In the rows, 128 means zero.
Each path below is one point turned by a fixed rotation once a step. After each direction that follows a path, write how fast that rotation turns it, in degrees per step (0 if it stays still).
Each turn is a multiple of 5 degrees from 10 to 175, or 0.
Each row of a path follows its step; steps can be skipped.
Rotation 1:
step 11: [121 130 125 132 126 126 132 130 132 131 124 126 133 129 130 123 125 129
 138 126 125 121 122 123 130 129 124 129 128 130 132 125 131 128 122 122
 136 125 126 129 112 120 120 130]
step 15: [129 124 124 127 136 127 131 133 119 138 118 131 125 134 127 122 132 123
 125 132 133 125 129 128 133 122 128 128 127 121 120 135 124 125 120 131
 128 125 124 127 120 135 128 123]
step 19: [121 128 117 126 130 131 131 130 126 131 131 122 133 134 124 130 134 124
 128 128 126 127 129 127 122 135 130 144 128 135 133 122 131 126 119 127
 130 125 125 121 123 122 127 127]
step 23: [123 130 128 140 136 128 131 124 125 131 118 128 125 130 132 124 129 129
 123 124 127 122 127 129 128 120 125 127 125 124 127 128 130 124 124 127
 131 113 128 128 126 126 116 134]
step 25: [125 132 121 126 129 133 128 131 131 140 124 118 128 139 122 130 130 125
 134 128 125 128 126 132 126 135 132 132 129 124 127 123 125 122 121 129
 126 123 127 122 117 133 129 130]
step 26: [124 128 123 133 127 129 128 133 125 129 132 135 131 133 126 119 128 130
 129 124 121 128 129 127 117 132 127 137 129 121 124 129 126 119 120 127
 125 128 120 122 117 126 123 127]
step 28: [120 130 128 127 139 124 128 127 123 134 124 125 127 138 134 121 131 126
 126 127 130 124 122 128 132 121 136 126 125 128 135 131 128 128 118 131
 127 128 127 124 129 123 118 121]
step 29: [124 125 124 132 136 132 133 126 120 132 127 126 134 130 129 128 137 124
 126 129 125 126 128 123 127 116 121 135 129 135 128 130 131 121 125 130
 127 121 128 133 130 124 114 126]
step 31: [126 129 119 130 130 125 131 132 131 138 120 131 129 139 122 128 126 131
 133 131 124 123 124 122 130 134 125 131 126 121 123 125 128 128 119 122
 125 121 125 127 122 120 126 133]
step 33: [125 134 125 134 136 126 126 127 127 126 127 121 121 129 133 121 126 129
 129 120 126 127 123 128 123 125 136 134 125 126 131 129 122 122 122 129
 132 124 115 117 123 130 130 126]
[130 132 130 128 130 128 126 126 128 130 128 129 128 128 128 128 130 128
 124 127 126 130 126 129 126 125 128 128 127 129 128 126 128 129 127 126
 132 127 129 127 129 125 129 126]
70
[131 126 128 125 130 130 132 127 127 127 130 128 131 126 126 128 130 127
 128 129 128 130 129 126 128 130 127 128 131 130 127 127 126 129 128 127
 129 127 127 127 129 127 127 130]
145
[130 129 126 127 130 125 127 131 128 129 129 129 130 129 128 130 128 130
 129 126 130 126 129 125 128 128 126 128 127 132 130 126 131 127 128 128
 127 129 127 127 131 128 127 126]
35
[127 127 127 127 131 125 127 130 128 127 130 130 128 127 126 128 125 124
 129 128 127 130 127 129 124 129 132 129 128 127 130 128 129 127 126 128
 128 129 126 129 129 130 130 129]
55
Rotation 2:
step 5: [135 121 124 131 126 124 124 121 127 120 128 127 122 115 125 126 137 135
 127 127 129 128 127 119 130 130 130 128 131 119 130 132 126 134 129 127
 141 122 135 126 122 138 134 127]
step 7: [136 117 136 124 130 137 125 126 132 135 128 131 132 131 128 127 134 138
 127 120 125 123 133 131 126 127 121 127 124 127 120 117 119 127 128 121
 128 133 125 132 130 121 130 119]
step 9: [123 120 136 127 123 122 129 125 122 131 132 118 134 135 128 127 129 125
 128 136 123 138 125 125 127 137 125 136 132 128 133 138 132 125 120 123
 123 131 118 127 128 120 128 126]
step 15: [127 134 125 131 123 133 128 136 135 128 133 116 128 132 140 123 129 139
 129 124 127 121 125 126 129 126 138 128 128 138 128 134 130 129 130 124
 128 134 121 123 131 121 122 119]
step 20: [124 125 126 133 122 130 129 131 131 121 132 130 120 135 121 134 132 126
 130 119 128 123 131 125 122 124 128 135 129 126 136 132 144 124 131 136
 122 132 123 136 126 126 134 132]
step 22: [136 138 131 126 125 124 122 126 124 127 124 130 127 123 124 129 125 123
 127 123 132 126 111 128 123 135 125 133 130 134 129 115 127 127 127 129
 129 134 140 127 126 123 127 136]
step 23: [135 130 124 130 121 138 118 137 138 124 134 132 124 135 120 131 133 129
 130 134 130 126 135 125 127 128 129 131 119 126 129 126 133 129 127 130
 117 128 125 132 123 119 125 135]
step 26: [131 131 130 133 123 126 127 137 135 119 132 126 132 128 129 140 130 123
 133 134 137 131 136 129 128 120 128 121 123 120 132 122 128 133 128 120
 126 125 116 123 128 123 124 131]
step 29: [127 127 127 132 114 131 133 134 120 123 127 133 135 126 132 131 116 121
 134 140 135 130 132 125 127 126 128 130 122 126 135 132 128 130 128 128
 127 122 121 120 135 134 126 131]
step 31: [129 132 130 139 132 128 131 119 138 118 134 133 125 124 135 126 129 137
 124 131 130 123 128 130 134 125 141 125 120 130 129 126 125 122 127 137
 130 130 130 133 123 133 130 136]
[131 129 127 129 127 129 126 126 127 128 125 129 126 128 125 129 131 127
 126 126 126 128 129 128 127 127 126 132 129 127 129 127 129 132 128 127
 131 129 127 128 127 127 125 129]
20
[127 129 129 128 130 129 127 126 131 128 127 126 128 126 129 129 127 128
 124 130 126 126 126 130 128 128 127 130 129 132 127 129 128 128 124 126
 128 126 127 131 131 128 128 127]
120
[127 126 127 127 128 129 127 126 127 125 131 128 130 130 125 125 129 129
 129 126 129 128 124 131 127 126 130 128 129 127 128 128 128 126 127 127
 127 129 126 129 128 127 126 129]
135
Rotation 3:
step 5: [124 129 126 129 127 133 121 132 131 125 130 131 131 129 128 131 124 121
 135 127 129 125 126 121 139 115 118 122 133 123 126 129 132 129 135 137
 131 124 121 135 125 132 133 146]
step 6: [127 128 129 132 128 132 120 128 124 122 140 132 125 130 130 133 122 129
 134 122 122 132 131 128 122 121 136 131 138 122 120 124 139 123 124 127
 122 135 126 122 127 130 132 144]
step 10: [125 131 126 121 130 133 125 134 126 126 140 129 127 128 130 126 131 120
 138 120 121 121 122 125 134 126 130 119 130 114 132 126 121 136 127 129
 135 128 123 132 133 125 141 132]
step 16: [132 138 139 125 128 128 128 136 126 124 134 127 131 124 130 129 129 125
 135 125 123 124 125 125 128 110 129 128 135 128 129 129 132 122 130 132
 139 118 123 138 125 129 130 138]
step 24: [123 129 137 127 128 135 126 130 128 118 131 132 134 130 133 118 127 120
 132 131 125 121 137 125 130 120 117 125 123 117 124 124 131 134 128 134
 124 118 124 138 136 125 128 133]
step 26: [130 117 129 127 129 122 125 131 128 128 141 127 127 132 125 130 128 122
 138 129 121 121 125 122 134 120 135 126 129 114 125 124 140 135 134 128
 123 129 126 128 126 120 132 136]
step 28: [132 129 126 123 122 138 133 126 130 124 136 127 121 126 123 121 130 124
 138 137 126 130 132 123 125 125 136 133 134 127 120 125 139 123 136 119
 126 121 120 134 123 135 129 135]
step 30: [128 137 131 133 124 133 129 135 138 124 126 134 127 130 129 122 127 115
 133 119 132 125 134 116 127 128 131 125 136 119 126 122 128 133 127 125
 139 123 116 129 124 128 134 132]
step 31: [134 130 122 121 123 132 129 129 130 125 136 121 124 133 122 128 129 122
 135 126 125 127 133 129 128 131 131 126 141 115 123 129 136 125 134 115
 125 132 123 131 137 127 140 134]
step 33: [134 125 136 126 124 141 129 124 132 118 129 139 131 131 124 124 134 125
 137 126 131 128 136 118 130 130 117 123 132 120 123 133 132 126 128 122
 134 125 118 132 124 133 128 135]
[127 131 131 128 128 130 127 128 124 129 131 129 125 125 128 130 129 127
 127 127 128 128 127 127 127 128 130 127 126 130 129 130 127 128 128 131
 128 127 132 130 130 127 128 130]
10
[128 131 128 127 128 130 126 127 131 127 127 131 128 130 130 128 129 130
 126 130 126 129 129 127 130 125 128 128 128 127 131 127 126 128 128 130
 131 128 128 130 127 124 129 126]
130
[130 132 127 124 126 126 130 127 126 129 127 126 129 128 129 127 127 125
 127 131 127 127 131 129 127 126 128 128 127 128 129 130 129 125 127 128
 125 127 128 128 130 128 128 127]
90
[128 129 128 130 125 126 130 126 130 128 128 127 126 128 126 129 127 126
 127 126 127 126 126 130 132 128 127 128 128 128 125 126 126 128 126 130
 129 127 126 128 131 126 129 129]
70
[128 131 127 124 128 130 127 127 128 128 126 126 126 127 127 126 127 129
 128 126 128 127 126 130 128 130 125 128 129 128 128 129 130 128 129 128
 131 125 128 130 125 129 130 127]
125
[127 133 125 127 130 129 129 131 130 128 130 128 126 126 129 129 130 128
 128 126 128 129 127 126 129 130 130 130 128 128 128 127 126 128 130 126
 127 128 124 125 129 128 127 126]
35
